[[ 14 -63   0   0  -1  58 -43  42  49 -64  -5  40]
 [ 32 -70 -47   0   8  34   5  37  14 -45   0 -35]
 [ 64 -24 -18   0 -17  20   8   0   2  74  55 -26]
 [-19   0   0   0  10   0  34   0 -16 -64   0  56]]
->
[[ 56   0 -64 -16   0  34   0  10   0   0   0 -19]
 [-26  55  74   2   0   8  20 -17   0 -18 -24  64]
 [-35   0 -45  14  37   5  34   8   0 -47 -70  32]
 [ 40  -5 -64  49  42 -43  58  -1   0   0 -63  14]]

[[-34  41  35  -3 -28 -35   3]
 [-11  -6   3 -17 -21  27  61]
 [-31  42 -29  33 -71 -15  43]
 [-36  79  71 -63 -62 -61  -1]
 [-59  36  46 -77 -73 -55   7]
 [-61  68  30 -31 -83 -78 -11]
 [-16 -41 -27  24   8   3  -9]]
->
[[ -9   3   8  24 -27 -41 -16]
 [-11 -78 -83 -31  30  68 -61]
 [  7 -55 -73 -77  46  36 -59]
 [ -1 -61 -62 -63  71  79 -36]
 [ 43 -15 -71  33 -29  42 -31]
 [ 61  27 -21 -17   3  -6 -11]
 [  3 -35 -28  -3  35  41 -34]]

[[-28  -2  -3 -19 -13 -32  -4  13  -4  20  -1  -6 -31  -7 -45 -37]
 [-44 -32 -45  34  21  23 -21  17 -21  -7 -18  27  23 -27 -43  12]
 [-33  54  28 -13  -6  -3  -5   6  54  23  16  31 -22  52 -22 -58]
 [-40 -19 -50  42 -20  37  19  37 -12  27  24  28  38 -18 -25 -18]
 [ -6  14  19 -23  30  -3 -57 -57  18 -63 -48   2 -21  21   8  11]
 [-37 -22  -4 -17  58 -30 -71 -23 -14 -45 -69   6 -36 -17 -61  20]]
->
[[ 20 -61 -17 -36   6 -69 -45 -14 -23 -71 -30  58 -17  -4 -22 -37]
 [ 11   8  21 -21   2 -48 -63  18 -57 -57  -3  30 -23  19  14  -6]
 [-18 -25 -18  38  28  24  27 -12  37  19  37 -20  42 -50 -19 -40]
 [-58 -22  52 -22  31  16  23  54   6  -5  -3  -6 -13  28  54 -33]
 [ 12 -43 -27  23  27 -18  -7 -21  17 -21  23  21  34 -45 -32 -44]
 [-37 -45  -7 -31  -6  -1  20  -4  13  -4 -32 -13 -19  -3  -2 -28]]

[[-17   4   4   9  13  31   5  -4  10 -20   2  11]
 [ 22  -3  31  28   9  41  15  -2   7  22 -12  11]
 [ 16   6  39 -14 -11  20  18  20 -46  -2   5   8]
 [ 13  13  25   9   7 -13  10   1  13  29   2  17]
 [-23  11 -68 -31 -21   9  -1 -10 -37  16   3   9]
 [-27  -8 -32  -3 -14  26  -4  -3  31 -13  11  46]]
->
[[ 46  11 -13  31  -3  -4  26 -14  -3 -32  -8 -27]
 [  9   3  16 -37 -10  -1   9 -21 -31 -68  11 -23]
 [ 17   2  29  13   1  10 -13   7   9  25  13  13]
 [  8   5  -2 -46  20  18  20 -11 -14  39   6  16]
 [ 11 -12  22   7  -2  15  41   9  28  31  -3  22]
 [ 11   2 -20  10  -4   5  31  13   9   4   4 -17]]

[[  6 -26 -24   3  31 -68  76 -40  30]
 [-35 -26  20  16   6   3 -20 -13   6]
 [-69 -54  61  11  40  -1 -58  13  33]
 [-19 -49  22  -8  20 -54  25 -16  18]
 [ 18 -39  43 -21  -5  34  22 -27  -3]
 [ 28 -15  11   2  22 -34   5  -6  18]]
->
[[ 18  -6   5 -34  22   2  11 -15  28]
 [ -3 -27  22  34  -5 -21  43 -39  18]
 [ 18 -16  25 -54  20  -8  22 -49 -19]
 [ 33  13 -58  -1  40  11  61 -54 -69]
 [  6 -13 -20   3   6  16  20 -26 -35]
 [ 30 -40  76 -68  31   3 -24 -26   6]]

[[-48  34   5 -65  33 -62 -25   0  16   4  -9 -14  28  26]
 [ 60 -15 -42  75   7  68 -15  25  28  14  32 -59  14   8]
 [ 53   9 -37  58   0 -54   5 -28   7   4   9 -38 -12  19]
 [-67 -25  -1 -61  35 -65  -4  19  11   8  -6 -35  24 -16]]
->
[[-16  24 -35  -6   8  11  19  -4 -65  35 -61  -1 -25 -67]
 [ 19 -12 -38   9   4   7 -28   5 -54   0  58 -37   9  53]
 [  8  14 -59  32  14  28  25 -15  68   7  75 -42 -15  60]
 [ 26  28 -14  -9   4  16   0 -25 -62  33 -65   5  34 -48]]
